A single turn carries every row of the set below to another of its rows. Some are shown first; where does it send the rows asked next?
Z_907: [0.34,-1.10,-0.84,-0.51,0.42,-1.51,-1.17,-1.71,-0.38,1.73,2.37,-0.54,-3.47]
Z_334: [0.84,-1.00,-0.38,-0.04,0.58,-1.76,-1.15,-1.27,0.12,2.11,2.64,-0.07,-3.35]
Z_804: [-0.60,-1.19,-1.12,1.56,-0.61,-0.83,-0.47,0.11,-2.88,-0.70,-2.86,0.89,2.45]
Z_986: [-2.48,0.57,1.86,0.93,-1.21,-1.49,0.21,0.35,1.71,2.25,2.17,-0.79,-1.85]
Z_763: [-3.91,-0.02,-0.08,-0.32,-1.84,-0.30,0.09,-1.00,-0.20,1.33,1.42,-2.12,-1.97]
Z_8: [-0.20,-2.09,-2.65,3.09,0.59,1.16,0.60,-0.08,-1.94,-1.86,-1.64,2.00,-0.30]
Z_463: [0.51,-0.67,0.60,2.20,0.02,-1.80,-0.28,1.25,-1.42,0.24,-2.39,1.76,2.54]
Z_825: [0.09,-1.24,-1.06,2.86,-0.73,-1.13,-0.43,0.72,-1.91,-0.42,-2.27,2.12,2.78]
Z_490: [-0.03,0.18,-0.10,-0.06,0.02,0.24,2.89,0.30,-1.29,-0.85,-0.27,1.46,2.96]
Z_199: [-0.34,-1.39,-1.42,2.36,-0.82,-0.90,-0.56,0.33,-2.41,-0.61,-2.55,1.56,2.63]
Z_817: [0.21,-1.84,-2.71,1.01,-0.46,-0.84,-1.52,-2.01,-0.42,1.03,2.92,0.45,-3.16]
Z_95: [-2.67,0.31,-0.22,1.07,-0.67,0.01,-2.05,-0.98,1.98,1.41,2.09,-2.09,-1.83]
Z_879: [0.25,-0.43,0.88,1.40,0.19,-1.74,-0.21,1.08,-1.84,0.28,-2.73,1.18,2.41]
Z_812: [1.33,-0.60,1.16,2.70,2.09,-0.55,1.08,1.56,-0.20,-0.17,-1.54,2.26,-0.50]
Z_88: [-2.77,-0.32,-1.47,2.08,-1.27,0.47,-2.24,-1.10,2.02,0.95,2.50,-1.40,-1.61]
Z_198: [-2.21,-0.04,-0.58,2.30,-0.91,0.03,-2.17,-0.64,2.71,1.41,2.69,-1.10,-1.59]
Z_951: [-2.35,0.29,0.04,1.38,-0.56,-0.11,-2.09,-0.74,2.33,1.59,2.26,-1.88,-1.79]
Z_622: [-2.86,-0.01,-0.84,1.08,-0.82,0.30,-2.16,-1.18,1.71,1.09,2.07,-2.15,-1.78]
Z_314: [0.56,-1.79,-2.28,1.45,-0.36,-1.20,-1.47,-1.53,0.23,1.29,3.21,1.07,-3.09]
Z_847: [-0.07,-1.67,-2.47,0.24,-0.23,-0.77,-1.40,-2.23,-0.83,1.09,2.59,-0.23,-3.35]
Z_9: [0.20,-0.04,-0.50,0.88,-0.25,0.28,2.89,0.58,-0.84,-0.95,0.15,2.20,3.19]
Z_341: [-3.85,-1.04,-2.31,2.12,-3.03,0.22,-0.25,-1.20,0.34,0.55,2.35,-0.34,-1.49]
Z_368: [-0.62,-1.76,-2.22,1.60,0.89,1.17,0.76,-0.52,-2.78,-1.80,-2.30,0.83,-0.57]
Z_940: [-2.46,-0.49,-0.26,3.32,-2.43,-0.90,-0.12,0.26,2.22,1.62,3.16,1.01,-1.30]
Z_899: [-2.19,0.25,-0.04,1.91,-0.67,-0.20,-2.14,-0.56,2.66,1.55,2.40,-1.43,-1.68]
Z_321: [-2.20,0.18,1.18,2.28,-1.69,-1.38,0.10,0.57,2.34,2.23,2.76,0.45,-1.48]
Z_533: [-2.39,-0.28,-1.10,2.32,-1.16,0.18,-2.24,-0.81,2.47,1.08,2.62,-1.08,-1.56]
Z_501: [0.93,-1.41,-1.42,1.39,-0.03,-1.59,-1.34,-1.24,0.61,1.78,3.26,1.08,-3.04]
Z_614: [0.21,0.17,0.10,0.21,0.06,0.14,2.92,0.52,-1.03,-0.73,-0.06,1.75,2.99]
Z_68: [0.01,-0.23,-0.90,0.86,-0.35,0.44,2.78,0.32,-1.13,-1.17,0.08,2.15,3.07]
Z_598: [0.44,-0.98,-0.15,2.83,-0.40,-1.50,-0.43,1.09,-1.44,-0.04,-2.21,2.28,2.70]
Z_594: [-0.17,-0.24,-1.02,0.54,-0.39,0.62,2.71,0.19,-1.44,-1.26,-0.06,1.90,3.05]
Z_340: [0.48,-1.78,-1.85,3.98,0.77,0.55,0.65,0.70,-0.87,-1.35,-1.18,2.97,-0.16]
Z_387: [-0.25,-0.15,-0.82,0.21,-0.29,0.54,2.84,0.10,-1.61,-1.19,-0.18,1.57,2.96]
Z_514: [-0.46,-1.08,-0.84,0.50,1.61,0.78,1.02,-0.32,-2.77,-1.31,-2.77,-0.02,-0.87]
Z_123: [-2.88,-0.21,-1.31,1.51,-1.15,0.43,-2.21,-1.28,1.76,0.97,2.31,-1.91,-1.78]
Z_435: [1.15,-1.27,-0.32,3.84,1.43,-0.11,0.79,1.33,-0.17,-0.67,-1.18,3.07,-0.21]
Z_3: [-3.13,-0.98,-1.71,3.17,-2.92,-0.29,-0.34,-0.47,1.33,0.91,2.90,0.72,-1.30]
Z_780: [-4.16,-0.66,-1.59,0.64,-2.60,0.20,-0.11,-1.35,-0.37,0.65,1.75,-1.50,-1.80]
Z_240: [0.92,-0.23,1.61,1.22,2.47,-0.51,1.23,1.19,-0.86,-0.09,-2.24,0.99,-0.72]
Z_319: [0.09,-1.41,-1.67,-0.44,0.16,-1.09,-1.23,-2.06,-0.81,1.40,2.35,-0.63,-3.42]
Z_483: [-0.45,-0.85,-0.41,0.92,-0.23,-1.15,-0.35,0.30,-2.86,-0.31,-3.09,0.42,2.30]
Z_508: [1.01,-1.12,-0.64,0.88,0.33,-1.78,-1.28,-1.06,0.61,2.01,2.99,0.59,-3.18]
Z_746: [-3.18,0.52,1.31,-0.10,-1.32,-0.95,0.26,-0.29,0.68,1.87,1.55,-1.87,-2.01]
Z_618: [-0.05,-0.59,0.51,0.91,0.09,-1.47,-0.24,0.67,-2.40,0.06,-3.02,0.58,2.33]
Z_657: [0.13,-0.52,0.75,0.35,2.21,0.07,1.17,0.45,-2.06,-0.68,-2.66,0.09,-0.89]
Z_403: [0.24,0.02,-0.18,0.69,-0.08,0.12,2.85,0.70,-0.88,-0.85,0.10,2.03,3.10]
Z_383: [-0.24,0.06,-0.42,-0.07,-0.07,0.46,2.84,0.19,-1.48,-1.04,-0.25,1.39,2.98]

Z_68 goes to Z_614
Z_598 goes to Z_618
Now find these:
Z_746 goes to Z_341
Z_899 goes to Z_622
Z_368 goes to Z_435
Z_817 goes to Z_508

